In the rows, zero is written as 100.
Each named move below is a turn or a mirror, shown by a few rows before and after it. Which moves, in which order, take the first row of each later pair to the second? The first pair is answered.
move z_861:
[75 127 102 113 110 85 100 91 97 87 92 97] -> [74 129 104 114 110 85 100 91 97 88 92 97]
[130 98 111 100 110 98 95 99 130 88 67 74] -> [110 123 75 63 102 96 72 112 94 100 116 113]
[108 100 103 102 96 105 106 114 107 104 101 104] -> [105 102 102 96 96 105 105 114 104 104 105 105]
[125 99 98 91 117 100 94 86 109 86 82 76] -> [112 117 81 71 112 98 80 94 88 92 109 98]
move z_17:
[114 111 87 91 119 111 110 111 110 115 90 86] -> [98 113 80 93 119 112 117 104 114 116 98 98]
[72 100 107 118 103 123 109 64 126 79 92 121] -> [125 101 134 102 100 128 87 116 109 75 70 91]
[73 119 75 101 123 92 114 69 149 87 93 99] -> [129 120 105 73 122 102 85 133 127 83 73 73]
[116 118 103 77 114 115 91 140 127 100 101 137] -> [87 103 91 113 118 94 111 57 148 94 84 102]
move z_956:
[105 141 76 62 82 95 85 128 130 102 82 101] -> [84 141 73 65 81 102 101 127 128 106 100 129]
[102 110 74 110 104 74 85 64 120 77 86 70] -> [66 105 72 121 100 85 109 61 121 89 112 115]
[90 95 120 113 103 91 130 86 103 100 88 90] -> [88 94 121 114 97 93 130 92 89 109 97 93]
[91 116 77 85 106 81 79 89 102 103 120 116] -> [96 118 81 84 103 82 74 91 93 105 121 106]
Then:
(two moves a pair)
[85 92 81 107 83 85 110 75 69 118 124 89] -> [108 103 78 94 85 73 90 74 78 109 106 66] | z_956 z_861
[88 94 95 115 88 88 115 78 82 107 112 99] -> [101 91 99 114 88 85 108 79 80 101 98 79] | z_861 z_956
[118 86 118 111 112 101 100 106 130 86 81 86] -> [91 97 85 105 104 84 89 63 112 89 104 80] | z_861 z_17
[67 134 68 94 96 91 83 83 48 86 131 110] -> [90 148 66 76 99 85 66 94 62 76 112 102] | z_956 z_17
[71 87 120 124 94 132 127 124 87 124 129 150] -> [63 107 90 98 84 108 93 96 47 122 150 117] | z_17 z_861
[123 95 112 113 77 113 109 114 111 96 44 103] -> [82 104 75 111 72 91 103 53 99 94 68 94] | z_861 z_17
[74 100 100 106 97 102 103 95 93 113 123 122] -> [89 84 122 123 95 105 106 96 88 112 108 91] | z_861 z_956
[82 82 111 117 93 98 108 80 85 106 110 83] -> [100 92 107 100 96 90 91 82 88 95 98 65] | z_861 z_956
[93 120 115 85 97 100 90 77 79 110 85 75] -> [70 118 108 96 102 109 109 71 98 113 93 114] | z_956 z_956
[109 93 93 77 89 101 93 88 97 95 81 87] -> [98 92 89 81 87 99 98 78 101 96 86 91] | z_17 z_17
[96 94 97 109 98 94 96 73 83 103 104 73] -> [107 104 99 87 95 99 83 109 68 107 114 90] | z_861 z_17
[126 110 115 63 100 120 73 158 98 92 85 92] -> [127 93 119 86 103 104 77 113 111 83 60 44] | z_17 z_17
[111 90 113 85 89 94 95 95 112 83 95 108] -> [99 89 104 85 90 91 97 82 110 82 103 109] | z_861 z_17
[79 88 87 115 104 106 120 77 109 99 106 126] -> [112 107 92 78 94 103 82 122 70 101 112 105] | z_17 z_861
[101 118 74 96 118 107 75 94 127 100 99 107] -> [111 113 84 96 118 111 72 109 131 99 90 104] | z_861 z_17
[75 95 74 121 96 93 118 92 100 110 128 132] -> [133 84 119 123 99 105 108 140 103 100 85 91] | z_861 z_17
[96 117 75 79 98 96 89 83 111 96 108 119] -> [105 115 80 75 91 93 74 89 92 98 111 97] | z_956 z_956
[75 87 104 122 112 107 139 86 126 109 93 147] -> [128 80 129 120 111 97 110 96 113 93 55 65] | z_861 z_17
[114 111 100 76 88 98 88 93 115 93 73 72] -> [95 122 81 71 93 99 95 90 126 95 89 112] | z_861 z_956
[99 83 109 104 100 114 115 110 95 99 117 121] -> [113 80 118 103 99 112 107 114 86 96 110 92] | z_861 z_956
[67 104 90 85 102 91 103 65 106 107 127 136] -> [134 91 141 81 108 107 90 131 110 101 84 102] | z_861 z_17
[108 126 80 74 111 100 84 99 95 84 106 138] -> [118 113 103 92 117 111 102 110 119 83 85 142] | z_861 z_17
[143 100 89 75 123 118 87 125 78 104 81 81] -> [97 81 80 120 133 119 132 67 121 104 81 108] | z_17 z_861
[88 107 75 92 102 88 98 51 107 96 104 94] -> [90 105 81 87 93 88 89 59 81 102 116 85] | z_956 z_956
[97 105 97 100 112 94 112 111 120 102 96 122] -> [113 104 106 89 104 89 92 124 87 105 100 91] | z_956 z_956
[84 102 84 98 94 91 102 83 90 110 113 91] -> [112 100 102 97 95 95 91 101 87 107 95 69] | z_17 z_861
[94 113 80 89 94 106 95 114 94 99 119 127] -> [89 107 74 97 93 91 90 77 86 95 112 91] | z_17 z_861
[82 92 87 94 89 108 89 99 47 97 132 109] -> [99 67 115 135 105 113 118 79 103 82 77 83] | z_861 z_956
[110 114 107 98 122 114 126 115 117 101 75 120] -> [120 110 116 91 107 113 109 132 69 109 91 95] | z_956 z_956
